One turning vector, and how many steps it has turned:
The counts run from 0 to 466.
[ 19  38   9   1 -37   5  35  20  -6  10 -27 -28 -10 -13  -4 -15 -18 -20
   5  -1  -8 -14  -5  26  -3 -55  29  16  19 -23   9 -11 -41  21 -11  -4
  33  12   1  20 -40 -24  -3  25  -8  -2   5 -11  27  30  47 -32   8 -22
  14   5  11   5  18  16  16  15  -1 -26   6   8  15   7  32  39  13 -22
  15]  148
[  6  16  -2  27  11  17  -6  -9 -30   9 -17  25  11  -5 -18  29  -5  -5
  38 -34 -19  -9 -20  49 -23 -38  16   9 -55 -11 -32  -9  -3 -14  -1 -18
  37  -9  25 -26  12 -16 -35 -41 -30  33   2   1   3   9  14 -25 -17  -1
  32  -5  30  -8   2  17 -13 -30  20   3  -1 -15  15   9 -11  -4  14  14
 -24]  395
[ 13  59  27  -8  34  -2 -22   8 -26 -12 -13 -17  20   5   5  23   3  17
  -4 -35 -12  19  -4  20 -41 -14  -7   3 -30   3   4   0 -18  -9 -52 -13
  35 -21   8   0  22 -32 -64 -18 -36  18 -32 -12 -23  -9  28  -4   3  15
 -14 -13   7 -10 -28  21  22 -35  22   3   2  16   7  -8  11  10 -10  21
 -32]  93
[  9  11  17  18 -42  31  13  30 -25  -1 -19   9 -22  -5  -1  -6 -16 -12
  -2  -5  -3  18 -16   7 -11 -68  35  14   2   9  -2   2 -53  39   4  18
  37 -17 -18 -13 -20 -17 -14  -9  -5   3  -3   6  19   1  41 -12  32   2
  43 -28  16  19   9   8  19  16  32  -5   9  -1  -3  28 -21   7  22 -33
   9]  42
[ 17 -19  24  19  11  24  -1  22 -11  38  -9  24 -32   3   4  13 -20   0
   2 -39 -21 -11 -21  -3 -22 -19   7 -16   0  16   6  14 -38  56 -11 -16
  18 -21 -18 -38 -11 -24 -16   8 -47  19 -13 -31  -8 -48  41  12  23  15
   4 -33  -3  23   3  24  22   8  -9 -19  18   2  20   3   6  14  18   1
   1]  418
[ 28  63  10  -9 -22  -3  19  -3   2 -14  12 -23  -4 -15   4  22  54  -9
  18   2   3 -10  31  28 -12 -13  23  55 -19 -13   8  -3   3 -32   8 -42
  26  23  39  -1  -7 -14  -4 -18  20 -25  16  11 -10  12  19  -9 -51 -17
   0  39  -7  -4   2   6  10   5   8   3 -49  12  17   7   6   9 -14   8
  -3]  158
[  4  20  21  20 -38  34   7  22 -35  -6 -21  13 -20   9  -7   2 -28  -8
   7   8   5  18  -7   9 -11 -67  39  12 -11  14 -24  -3 -42  36   6  25
  50  -8  -3 -11  -6 -17 -23 -21  -3  -1 -17   5  21  -4  29 -14  24  -2
  32 -25  19  10  -1  11  23   4  41   2  -8 -13  -1  35 -26   0  16 -35
  11]  41
[ 12  -2   0  25   7  22  -1  17  12  30   5  36 -12 -13  -1  21  36 -20
   7 -55 -36  -5   3   5 -66   5 -14  25   3   5  29   9 -17  -9  18 -50
 -22 -26  -4 -36  -7 -11 -21 -13 -12   4  13   6 -17 -47  42  22 -17  20
  10   0   0  30  -3  15   3  -2  -7  -3   0  20   6   3 -21  -1  13  27
 -23]  405
[ 22 -20  16  20 -16   7  -2   9 -29  28  20  27 -31 -16  -9  -9  23  -8
 -23 -43 -15   6   0  27 -14 -10   6  12 -27  11   3 -11 -45  31  -1 -15
  37 -26 -11 -16   8 -22 -12 -35  -8  39  25 -38 -19 -21  29  -8   5  -6
  -2   3 -11  22  -2  18  18  21   6  17  24 -23  31  22 -18  29  -9  19
  -3]  384
[ -1 -34  19  15  28  42   5  29   0  46  29  -4 -16  32  -8  42 -15 -14
  12  20 -21 -10 -17   8 -23   3  11  20 -59  21   2   5  -2  21  33 -17
  27  40  31  -5 -20 -42   7 -21   4  22 -14  15  12 -42   6  -1 -30   3
  -8   9   3 -14   4  16  13  -4 -23  -3 -22  10   3  -2 -13   8  -9  -8
 -10]  212
[ 12  15  22 -10 -12  18  -2  26 -11  -4  39   8 -15  19   3   7  41  -7
 -31 -13  -8  30   7  10 -10   5 -10  20 -50  26   3  -3 -34  34 -13 -17
  55 -17   1 -43   9 -12 -20 -42  25  16  13   2 -22 -10  24   3  -6   4
  28  21 -23   7 -31  18  20  10  -2  42 -10   1   5  31 -11 -10 -30  16
 -15]  67
[  7 -16  22  -8   8  54  14  33   1  23  29  24 -42  22   7  27   9 -18
  17 -18 -19   1  -3 -16 -33   2   8   6 -30  14  -9   1 -14  58   3 -30
  28  -7   4 -32 -16 -26 -12 -11 -19   6 -23  -3   7 -62  28  13   0  13
  21  -1   1   1  -8  29   9   4 -23   6 -23   1  15  36 -24  -6  -2 -17
 -16]  423
[  2   0   0  20   4  30   2  33   5  35 -14  20 -24  -9 -22  38  -7 -28
  15 -17 -26   4   8   0 -65 -26  -6  30  -1  28  31  -5   1 -25  45  10
  -5   2  14 -13 -11  -2 -25 -17 -14 -12   0  38  23 -22  32  12 -23  34
  11 -16  16   9  15  -3  14  12   0  -3 -32  27  -1  10 -39 -12  13 -12
  -8]  16
[ 15   9   4  22  18  25  -8   9  -6  16  27   9  -8 -15   2  15  42 -23
  16  -8 -10  -8   4  28 -41  10  21  46 -34  -9  21  -8  -6 -34  33 -61
  -7  17  34  19   3 -42  -8 -34  15  12  -8  10 -24 -47  16 -13 -40  -9
  -8  21  -6   0 -11   9   3   1   3   3 -15  17   7 -11 -22  25 -15  28
 -22]  192
[ 11   2  -2  35  35 -30 -11  10 -22  50 -38 -33  15   4  -8  29 -12  27
   2 -41  -9  -6  19  21 -26   8  18   7 -20  19  16   4  14   4 -34  37
  19 -11 -16 -21  15 -13 -20  -9 -37  12 -13 -36 -19   2  10  10   7  30
 -19 -20  29  14  -5  25  29 -26   3 -37   9  31   5 -38  26  -5  -9   1
  12]  308
[ 25   9  43  24  -6   5 -12  21 -36  -5   1 -20 -10  21  12  19 -26  14
  -4  27  20  15  -2   5  -1 -18  52  19 -17  22  -6  33 -31  43  22  12
  31  18   3  -4 -13 -29  -8  -3  -7   4 -26  -8 -21 -40  16  18  29  -3
 -35 -19  -3   5   1  12  44  -4  41 -19 -16  11  -8 -17   8  24  -3 -26
  21]  238
[ 29  -8  15  33 -20  -4   7  17  -9  21   6 -12 -15  25  19  23   7   3
  -5  16  11  -6  10 -15  12  10  55  30 -13  24  11  30 -13  64  18  -3
  16   3 -14 -48 -15 -11  38   2  12  -8   3  -9 -23 -28  18  28  31  -1
  14  -6  -7  30   3   3  35  17  13 -30  -9  15  -4 -13  24  -2  -2 -22
  34]  242
[  3  20   1  17 -46   6  32  11 -16   9 -29  -1  -8 -19 -34   7 -13 -20
   3 -19 -23   0   6  41 -15 -67   8  19  -9   5   0  -5 -28  -8  10  19
  36   2   1 -22 -21   9 -17 -12  -1  15  40   6  31  59  36 -28  -7  -6
  27   8  27   6  41  13  15   0   5  -4  -9  -7  15  14   3  -5  12 -14
  21]  359
[ 17  11  29  13 -35 -18  12  27 -34  25 -11  -7 -29 -13 -19  -3 -24  -4
 -19 -24   6   5  22   5 -14 -47  20  14  20  30   9  -1 -32  21  -1  41
  33  -4 -19   2  -9  -1 -11   0 -26   4  14 -30   0   5  41   1  12   8
 -38  -9   2  21  22  21  51  12  22 -10  -7  -4  28   7   5  19  -3 -27
  39]  345
[  7  40  30 -17 -14  30  13  40  12 -28   9   0 -23   9  -5  27  19  -4
  10   1  -7  24  18 -17 -52  -9  -8  20  10  16  20  22 -18  20  16 -30
  20   3  14 -25 -13 -22 -30  10  -7 -30 -12  38  -8 -37  37  30 -12  19
  -6  18 -23  -1   5  20  30  14   8   9 -58  30   4  24  -2  -4   6 -12
  -9]  443
[ 13  45  21 -12 -21  15  28  14 -29  -4  -8 -31  -8   6  -5  -1 -20  -9
  13  15  -4  -2   5  30   6 -53  32  13 -10 -14 -12 -17 -28  11 -11  -8
  60  33  26  18 -26 -35 -14   5 -14  -2  -7  -6  28  32  26 -37 -17 -28
  -2  12  14 -23   6  27  18  -2   1  -9 -28   6  17  17  19  30   1 -32
   4]  146
[ 16   9  26  22 -19 -13  -5   4 -25   7  -4  13  -5 -28 -35   4 -11  11
 -28 -37 -13   9 -11  42 -31 -43  -2   6 -13  16   8  10 -53 -18   8   9
  41 -18   3 -21   1  -2 -35 -18 -25  44  38  -7 -17  28  31 -10  -2   2
 -26   1 -12   4  14  11  38  -6  22  11   1  -7  21   2   0  22  10  25
  -1]  378
[ 14  24  35  -8 -21  13  16  15 -16 -16  10 -12 -24  26  19  -5  24   9
   1   6  12  11   7  -2  13 -14  36   8  -1  -1 -13   0 -43  73 -24 -13
  62  -4   1 -26  -7 -36  -4   4   3 -12 -20 -24 -20 -29  27  11  17 -10
  14   6 -25  11 -19  21  20  16  21   0 -12   4   8  31  14  11 -12 -19
   6]  455
[ 32  46  -7   4 -34  -5  33   4  15   4   1 -22 -15 -20  10  10  64 -21
  15 -15  -3 -19  33  18 -16 -10  21  58   8 -16  34  -5  -8 -12  10 -48
  -2  10  15 -15 -25  -4  23   1  20 -31  27   8  -8  15  36  -5 -26 -22
  19  30  -9  16   4   5   4  16  -6 -12 -22  18  18  -5  22   9  -4   7
  11]  156
[ 19  17  19 -27 -23  19  41  36  10  19  18 -34 -28  10  -9  15  -5 -25
 -12  10 -20   1  17   2 -12 -25  -4  16  -3  12  20 -16 -22  22  -2 -13
  45  28  19 -15 -39 -14   5  16  -1  -3  15   8  29  16  41 -20 -29  -6
   0  33 -15 -16  14  20  25   9 -41   4 -41  19  15  21  18   8 -10 -21
  11]  141
[ 26   8   9  28  29 -12   1 -13   1  22  -5  -5  21 -15  -6  59   6  -4
  19 -15 -16 -24  -9  33 -38  -1  17  31 -37   1  31  21   2 -50  29 -45
  -2  16  37 -26  -5 -20  -9 -20 -17  17  16  17 -22  -3  17  -2 -45   8
 -11  12   8  -8  -3  -4   5 -28  -1 -20 -14  29   2 -41  22   6  10  34
 -20]  196
[ 10  -4  23  15 -18  22   2  20 -18   3  30 -21 -20  46  13  20  20  -1
  -4  31   8   9  16 -15   6  15  48  38 -33  24  -6  20  -5  61  21  -4
  39  19   5 -23  -9 -20  19 -22  42  -9  -9  -4 -19 -36   3  25   5 -11
   6  12 -13  12 -10  20  34  21  13  -4 -30   8  -5   7  -3  -6 -28 -29
  24]  244
[ 26   7  14  32  -9 -15   0  13 -22  29 -32  15 -24 -20  -2  36 -18   7
   8 -22   5  -7  -9  -4 -23 -49  39   9  19  30  12  13 -16  12  18  27
   3 -23 -15 -39   3   2 -12   4 -47 -14  -4 -14  -7 -24  39  28  22  16
  -9 -31   8  31  -1 -11  34  10  29 -27 -11  16  10 -16  -5  -3  26 -12
  18]  24
[ -3  12   9 -13  33  16  24  30  13  39 -28 -32   5  21  -6  31 -29  -9
   8 -21 -38  -8 -16  21 -26 -32 -13  -5 -26   0  21 -18 -13  17 -43  -5
  26   2   3 -25 -23 -16 -25  13 -42  15 -10   0  30  15  38 -20  -9  22
  29 -10  22  -5   5  28   7 -21 -46 -16   5  27   7   0  31 -10   8 -17
 -12]  109
[ 22  19  23  24   3 -18  -6  10 -19  -7 -28 -20   9  18   6  50 -22  18
  13  24  19  -3  -3   0  -4 -20  55  27  -9  25   4  47  -6  22  19   9
  27  15  12 -31  -9 -13  -5   7 -20  -8 -14   2 -16  -9  16  24  20   1
 -20 -19  11   3   2   1  37 -14  43 -40 -27  24  -1 -43  35   2  18 -18
  24]  236
[ 18  63  32 -22  16  10   6  21  -5  -3  -4 -32   6   6  -9  38 -13   4
  20  -7 -10   6  23  -3 -42 -34   8  18  -2   8   5  -5   5 -19 -19 -11
  31  16  27   8 -11 -20 -47   8 -39 -24 -33   7   9  -2  33   6 -33   8
 -36   9  10 -22  -8  20  30 -21   6 -10 -53  26  10  -3  12  11  -1 -22
  -6]  126
[ 14   8  22  37 -16 -24 -15  20 -25  -3 -19 -28  22   9  -5 -10  -6  15
 -44  -9  -4  25   3  35 -15   2  10  18  -6  21  36  27 -51  25  -5  24
  32 -13 -25  -3   4 -19 -20  -7  18  37  13  -7 -36  22  20  -3  40  22
 -15  -9 -14  21  10  23  39   0  24  -7  25  21 -19 -23  37  18  -9  13
  14]  273
[ 13   7 -12   9 -41  -2  32   9  -6  34   2  -8 -29   6 -22  27  24 -18
   4 -17  -9 -11  42  12  -6 -20   8  29 -34  18  -3 -17  15  17  10   2
  40   9  -1 -55 -14  16  22 -27  15 -11  40  -4  17  38  22  -3 -26  -6
  37  29   9  13  21  14  16  12 -11   9 -33  -2  28  23  -4 -26 -12 -18
  30]  354
[ 18  12 -21  42   6  13  -8 -11 -14  24 -29  31   9 -24   8  11  22  -7
  38 -58 -13 -22 -15  22 -32 -18  30  20 -11 -16  -2   3 -16  -1  -2 -32
  -5 -40  -6 -36  11 -19 -20 -21 -29  17  -1 -19 -20 -25  34   0   6   6
  36 -18  28  28  -2   6 -11 -13  25 -25  36  -5  18  -3  -7   7  24  18
 -15]  400
[  4  21   8  -8   8  40  15  13   0   3  -9  12  -6  36 -10  51 -10  -5
  47   0 -17  -1 -10   0 -26 -26  18   6 -45   1 -27   3   5  29   3 -23
  48  11  31 -40  -5 -18 -30  -8 -27 -10 -21  23  23 -17  22  13 -20  13
  42   4  26 -19   1  24  -1 -18  -1 -11 -41   7   6  16  -4 -24  19 -28
 -14]  428
[ 35  12  17  21 -16 -31  17  -4 -14  27   3 -21 -16 -30  11  -3  29   3
 -21 -18   9 -22  -3  32  14  -9  41  29   4  -8  28   9 -38  19  -2 -35
  25  -6  -1 -23  -7 -20  24   1  -4  17  30 -41 -36   3  33 -15   6 -27
 -11  19 -26  20 -10  -4  30  25   2 -15  16   3  29 -21  41  40  -2  23
  14]  169
[ 20  49  22  -6 -14  -9  15  10  15 -10 -18 -13  -2  16  -1  51   6  11
  14   4  -7   7  11  -2 -25 -18   3  12  -7  15  16  36 -16   7   3 -17
  36   3  19 -63 -11   2 -21  21 -26 -26   7  32  -7   9  30  35  -5  21
  12   9 -13  -1  -3  10  23 -13   1  -9 -53  43   6  -3  42 -19  16  -4
  -2]  446
